Here is a table of points, one per row:
[-20  26  78 -44   7  19 -34  -4 -68  18 -21 -41 -78  12 -27  28  37 -21  -3 -14  -4  11 -20 -31  60   4 -42  12 -41  23 -15  11  47  29  18 -48 127  -7  35  32  82   4  78  39  29 -41  34 -16]
[  -2  -32    6  -63   17   -1   24   -4   26   15   23  -71  -27   28  -67   41  -63   11   10   15  -23   35   45   -5   -3   35   -1  -31   50   88   19  -21  -15   11  127   16  -26  -28  -63    1   24  -13  -78   40  -37  -20  -27 -127]
[   4   12    4  -49   11  -26    9 -127  -12  -12  -17   -2   50  -45   11  -37   17   44  -14    6  -31   -7   10  -57   64    0   -6   50    1   22   19   31    8   -7  -21   18  -16   37  -34   43   -5  -25  -45   49  -15   19    4   20]
[  -8    0  -17    8   41  -13   41   27   29  109   24  -27    5   20   14  -15  -17  -14    8   -1   35 -110   12    9   29  -16   61   -8   18  -14   23   34  -53   74   24   33   -5   -1  -54 -102    3    6   -6  -33    2   23   70   44]
[  1  62 -18  -8  24  10 -70 -52 -58  20   5   1 -52 -17  28 -63  -7   4   8 -31 -95  56  23  -9 -12  26 -15  35 -40 -30   8   3  58 -46 -28  23  -7  29 -22  15 -63 -49  17  45   4  26 -21  15]
[ 47  21 -31 -51  29  21 -78  14  34  -2 -20 125  38 -73 -12  15  -2   5 118   1  10 -10 -21  34   3  16  17 -11 -22 -29 -56 -36  25  47   4 -14  16 -29  35  11  57   0  -7 -83   4  15 -12  45]
[-48 -17  15 -24 -28  24  -7  11 -24  45  -4   2  32 -16  22  18 -15  38  13 -69 -37 -22   8 -57  20 -28  -1   8 -10  11 -12  35  97 -24  20 -89   9  66   3  21  18  -5  -3  65  60  81   5 -47]
[-14 -70 -17 -11  29  29 107  68 -48  31 -45  13  25 -21 -31  25  94   9  67 -83  14  11 -53  33  20  44  20  21  -9 -31 -11 -35  17  35 -24  26  50  15   7  37  13  67  33  22   2 -56 120 -46]
[  60    4   33   92 -127   22  -21   32   19  -17    7   19   40  -33  -19   40  -17    2   45   21   -4  -14  -31   76  -35  -47   -7   -5  -63   -6  -41   -7   -4   21  -31  -53   17  -37   -7  -17    4   39   21    1   -3   12    5   41]
[ -30  -13   47  -11 -127  -15  -36   16  -44    3   -8  -13  -27    1  127   18  -14   47   65  -44  -76   16  -17   27   20  -26  -10   12  -39   -7    7  -14  -14  -21    4  -32   58   37   12   29   48    1   23   33   64   14   25    7]
[ 29  13 -15  47 -48  63   5 -24  22  -7  37  16   1 -12   0 -11 -36 -34   4   3   1 -16  -6 -21 -60 -44  28 -28 -18  52 -46  11   0 -17  21  23  -9 -89  50   7  52 -23 -48  46  -2 -50  22   6]
[ -7  28 -62  62   8  59  -5  16  20   8 -12 -24 -84  34  -7 -48  -1  79  -5  32  25 -20 -67 -64  48 124  13   5  21  12  43  19 -35  11 -14   2 -11  -6  20 -68 -18  -4 -83   9  28  18  48  50]
[  59   -1   -8   -2   20   14  -10    6   -2   20    8   25  -51  -35 -119  -18   10   20  -22   60    8  -29   20  -17  -29  -20   28    4   64   -8  -20  -22   -6  -40   11    4  -26    0   21   42   35   11    9  -13 -127   20   -6    9]
[  25    3  -33   49   16   -2    8   22    4   29   36  -35    6   23  -10   14    1  -22   28   31   31   29   36   47   -2  -23   11  -30   46    3    6  -30  -16  -24 -127   15  -62   -6   18  -22   48  -28  -46  -49  -11   10   38    0]
[ -49  -68   63   20   -3  -16   11  -30   11   32  -26    6  -21  -24   49  -30   -6  -11   12  -34   -6   53  -18  -56    4   21 -127    2  -21  -43  -13  -10  -11  -73  -29   24   92  -11   36   46   91   48    9   10   40   29 -119   -6]
[105 -45 -35   8  16  39  37  64  -5   3   0   9 -32 -50 -13  22   3 -26 -15   4  43 -34  17 -36 -18 -78  19   0   2   4 -35   6  -6  11 -24 -14 -57  -3 -12  35 -39  67  20 -35 -46  25 -14  16]
[-28 -14  15 -58  27 109 -14  -1   1  33  27  34 -54  -5 -42 117 -42  34  34  32 -43 -86  24   4 -77  -5   2 -30  -8 -48 -10  18  -3  27   0  64   4 -57 -18 -48 -19  24   2 -45 -20 -18   0  -3]
[-44 -70  36  31 -34 -11  53 -54 -43  18 -57   3  34  -4  26  25  43 -54 -18 -42 -17  34  15  79  -3  42 -71 -13  45  -7 -17   7   3  14   3 -27  36  -5  42  83  12  84  85  -2  20  12  49  -8]
[ -20    8   16    4   32   37  -21   21  -67 -127  -30   16  111  -21   -4  -37   -8   71   12    0 -110   23   38  -95   10  -36   11   13 -101   -9   10   12   12   40   37  -12   21   49    2   23   -2   -5   32   27   21   39    5   -9]
[  2 -14 -56  -1 -16  74   9 -15  74  -4   4  -6  46   7  64  -4  11 -36 -50  31 -17  30 -24  48  94  70  13  58  61 -15  56  54  -2  40 -44 -12 -57 -10   5   2 -36  13 -12  17  29  17 -37  75]
[ -17  -76  -14  -70  -30   -7   35  -26   31   -2  -13   12    8   19   -3  -36   -5  -17    3 -103   -9   65   -2  -35    2   -9 -127   -4  -78  -33   -7   13   38   39    6  -21   16   77   88   12   26   61   45    6   45  -77  -33   16]
[ -41    0   25  -37   12   13   44  -12   12   -5   15   22    6   97  -14  -41    9   29  -58   31   46   21   20  -35    6   49   20  -16   54    0   16   50  -51   39   -5  104  -16   -9   10  -42  -61   13    7  -18   20   49  -23 -109]
[-25 -36  -9  20  36  43  21  22 -29  41 -32 -33  -5  -5  50  -3 127 -56   9  -4   5   9  -7  17  11 -20 -46 -16  34 127 -27 -78   1 -31   1 -25   8  30 -17   6  39  34  61  32  -2 -49  35  -4]
[-31 -22   6 -18  11  10  19  35   0  24  79   2 -67  -6   7  55   2  13  14  -2  28  -2  43  18 -52 -50 -20 -52   3  19  -5  40 -16 -19  37  -6  -8 -54   9 -47 -19 -66 -59  20 -16 -35 -40 -24]
[ 37 -31   2 -15  -2 -14  35   2 -44 -21   3  14  -2  -2 -11   2   2 -73 -24  42   1 -94   5  24 -27 -19  22 -20  22  23 -27   7   2  19  -2  -3 -15 -16  18 -88 -15   7  -5  -8 -40 -17 -98  33]
[  28   31   50   22  -23  -47  -12   33  -30   12  -20   16  -93   -2  -29  -36   48 -117  105    0   -1  -48    4  -37  -23   31   13   -8  -29   13   -9  -58   -7  -29   -9  -42  -13  -21   -8  -32  -25    0   82  -32  -29   16  -40   23]
[ -19    9    8   40   -1   20   90  -42   17   48   17  -16  -52   76   24    5  -35   12 -122    9   45   11  -11   79  -16   85   23    0    4  -22   51   60  -32    4   35  -26    3    2  -97   14   12  -15  -47  -17   -4  -39  -39  -13]
[ 56  -2  40  25 -15  13 -74 -62  -1 -12  37  81  32 -16   3  25  -7 -14  -6 -18  12 -66   2   5   0 -19   8 -18  -5 -98 -44  -2 -28  37 -38 -65 -12 -34  30 -27  23   5 -44 -58   7 -57  -4 -31]
[  7  14  32  33   3  35 -54 -10   0  23  20   0  47   1  10 -12 -10  26  26  63  44 -59  75  57 -58 -26  20 -15  -3 -31 -13  36 -10   0 -18  89  -5 -23  61   9  38   8 -39  -9  -8 -80 -11 -11]
[-44  38  -5 -20  25  -9  51  -6  55 -17  29 -29  31  48   3 -27 -49  57   0  75  14  71 -38   1  19  14  94   1  39  23  36  31 -34  41  46 -93  11  24 -29  17 -93  -5  13  29  22 -30  61  14]
[ -10   53   39  -11   -1   26   25  -12    4   35   23    7   81   22  -39  127  -28   55    9  -10    8   32   58    1  -12   10  -22  -63   18  -18    3   29  -55  -19  125   59   -6   13  -38  -31   12 -127    6  -42  -27   22   -9   48]
[ -11    9   56   -4   30   12    1   80  -44   -8  -62   14  -36  -73    9  -35   77  -72  -57  -13   -3   49   24  -12    7    3   13  -20  -37  -58  -11  -55   28   41   -3   10   22   -5   15   42  -23   10   -3 -101  -28  -31   97    4]
[-11 127 -29  67  34 -28 -63  35  -4  -3  -7 -29 -93 -13   1 -44 -23  19 -30 -22 -28  34 -63  46  51 -16  30  55  28  13  27   2 -20   9  10 -14 -16  19   1   9 -40 -22  -4  50  60  21 -69  15]
[   0   37   -1  -29   37 -127   11   62  -47   49  -40   20   70    1  -17   -6   59    0  -19  -26  -25   20  -16  -27  -74  -47   -2   -6    1   -7  -18  -26   29   27   -9    5   27   16    8   31    0   30  -36  -34  -62  -46   48   24]
[ -19  -19  -24   30   11    4   17   90  107   -5   19   16   26   51   27  -52  -42   14  -55    0    9  -20   19   27  -13    1  -10  -24   19  -14   23   24  -86   -1   -8   20  -23  -17  -38    1  -53 -112   50   -2   -4  -31   40 -127]
[ -35   21  -20  -62   47   21  -78   -2   13 -127  -58   -5   33   20   -1  -93  -11   -2    0  -23   17   18    1  -79   -8  -33   11   51  104   -9   25   -9   51  -39  -18  -31  -16   40   -6   -1   -7   -5  -43   27  -10    6  -58   18]
[  17   32   26   41   16   26    9  -31   22   -3  -26  -91   26   29  -29   15  -36   18  -67   19   18   -7 -127   11    1   -7  -16   37  -47    6   65   18   -2   20   12   36   -6   29  -62  -79  -19    3   -6   22   18   40  -17   13]
[ -10  -15  114 -112   35   -6  -25   15   28  -27   73  -30   13   33  -51    5  -25   57   12   14   44    9   30   42   -6   16   21  -64  -35   92   -2   -3  -12   10   25   71   -4  -70   27  -12  -12  -11   13   31   -4   18   27  -17]
[   8   25  -35   54   53  -87   -6  -31   33 -127  -23   27  -74   44   32   25  -19  -17   -2   -4  -26   -9  -13   22   39    4   -7   61   11  -46   23   31   39  -40   29   53  -26   49  -27    6  -23   -9   -6  -13   24   79   38   45]
[  33  -79  -49   43   -1 -127  -38    3  -24   20   35   92  -12  -32  -29   -6   -3   10   46   25   14   40   11  -16    0 -110   39  -11  -14  -67  -37  -44   27    0   23   12  -32  -13   29   37    7   12   10  -50   27  -31  -31   42]
[ -44  -13 -127  -44   17    9   -2  -50   -3  -35  -43  -14    1  -25    5   -3  -13    7   -6  -19  -33   11   50   -2   -2   14  -22   25  -29  -46   17   24   24 -127   -5  -64  -19  -11   -4  -27    5   10   48   -9   29   38  -17   11]
[ -8  47 -38 -16  -5   0 -12 -33  -8   6  23 -16  67  14 -21 -44  -2 -34  -5  16   2  -5 -74 -53  60  13  -5  65  15  -5  30  -9   0 -48  -5 -19   1  29 -47  30 -63 -23 -56  -5  14  86 -39  13]
[  1   1 -60  12 -11 -73 -28  31  41   1  43 -99  16 -17   0  44 -11 -16   2   9  91 -33 -10  34   4  61  36 -39  13  44  -5 -29 -25  40 -89  29 -20   2 -40  10  -9 -16   9  18 -28 -32 -25 -22]
[  76  -12   -9   51  -54  -42   25  -24    7  -10  -25  -11   15  -33  -11   29   -1  -48  -65   21   24    3   83    4  -43   -5   17   16  -21  123  -25 -121   38   18  -53  -27  -28   -2   43  -11   -4    9    5   19  -22    8   19   28]
These points spread out most along one direction. Take the direction at right angles to it along which they spread out most. Go by this last direction. How many in every 100 of the points above lie lower along it than each point below? Answers are rounded to whole numbers. More than half of the points above lie lower than the first one.
[  2 -14 -56  -1 -16  74   9 -15  74  -4   4  -6  46   7  64  -4  11 -36 -50  31 -17  30 -24  48  94  70  13  58  61 -15  56  54  -2  40 -44 -12 -57 -10   5   2 -36  13 -12  17  29  17 -37  75] 82
[-25 -36  -9  20  36  43  21  22 -29  41 -32 -33  -5  -5  50  -3 127 -56   9  -4   5   9  -7  17  11 -20 -46 -16  34 127 -27 -78   1 -31   1 -25   8  30 -17   6  39  34  61  32  -2 -49  35  -4] 48
[ 29  13 -15  47 -48  63   5 -24  22  -7  37  16   1 -12   0 -11 -36 -34   4   3   1 -16  -6 -21 -60 -44  28 -28 -18  52 -46  11   0 -17  21  23  -9 -89  50   7  52 -23 -48  46  -2 -50  22   6] 23
[-44  38  -5 -20  25  -9  51  -6  55 -17  29 -29  31  48   3 -27 -49  57   0  75  14  71 -38   1  19  14  94   1  39  23  36  31 -34  41  46 -93  11  24 -29  17 -93  -5  13  29  22 -30  61  14] 75
[   0   37   -1  -29   37 -127   11   62  -47   49  -40   20   70    1  -17   -6   59    0  -19  -26  -25   20  -16  -27  -74  -47   -2   -6    1   -7  -18  -26   29   27   -9    5   27   16    8   31    0   30  -36  -34  -62  -46   48   24] 39
[  25    3  -33   49   16   -2    8   22    4   29   36  -35    6   23  -10   14    1  -22   28   31   31   29   36   47   -2  -23   11  -30   46    3    6  -30  -16  -24 -127   15  -62   -6   18  -22   48  -28  -46  -49  -11   10   38    0] 27
[-31 -22   6 -18  11  10  19  35   0  24  79   2 -67  -6   7  55   2  13  14  -2  28  -2  43  18 -52 -50 -20 -52   3  19  -5  40 -16 -19  37  -6  -8 -54   9 -47 -19 -66 -59  20 -16 -35 -40 -24] 20
[-11 127 -29  67  34 -28 -63  35  -4  -3  -7 -29 -93 -13   1 -44 -23  19 -30 -22 -28  34 -63  46  51 -16  30  55  28  13  27   2 -20   9  10 -14 -16  19   1   9 -40 -22  -4  50  60  21 -69  15] 93
[ -8  47 -38 -16  -5   0 -12 -33  -8   6  23 -16  67  14 -21 -44  -2 -34  -5  16   2  -5 -74 -53  60  13  -5  65  15  -5  30  -9   0 -48  -5 -19   1  29 -47  30 -63 -23 -56  -5  14  86 -39  13] 98
[ -30  -13   47  -11 -127  -15  -36   16  -44    3   -8  -13  -27    1  127   18  -14   47   65  -44  -76   16  -17   27   20  -26  -10   12  -39   -7    7  -14  -14  -21    4  -32   58   37   12   29   48    1   23   33   64   14   25    7] 68
[-48 -17  15 -24 -28  24  -7  11 -24  45  -4   2  32 -16  22  18 -15  38  13 -69 -37 -22   8 -57  20 -28  -1   8 -10  11 -12  35  97 -24  20 -89   9  66   3  21  18  -5  -3  65  60  81   5 -47] 80
[ -10  -15  114 -112   35   -6  -25   15   28  -27   73  -30   13   33  -51    5  -25   57   12   14   44    9   30   42   -6   16   21  -64  -35   92   -2   -3  -12   10   25   71   -4  -70   27  -12  -12  -11   13   31   -4   18   27  -17] 32
[   8   25  -35   54   53  -87   -6  -31   33 -127  -23   27  -74   44   32   25  -19  -17   -2   -4  -26   -9  -13   22   39    4   -7   61   11  -46   23   31   39  -40   29   53  -26   49  -27    6  -23   -9   -6  -13   24   79   38   45] 86
[ -11    9   56   -4   30   12    1   80  -44   -8  -62   14  -36  -73    9  -35   77  -72  -57  -13   -3   49   24  -12    7    3   13  -20  -37  -58  -11  -55   28   41   -3   10   22   -5   15   42  -23   10   -3 -101  -28  -31   97    4] 36
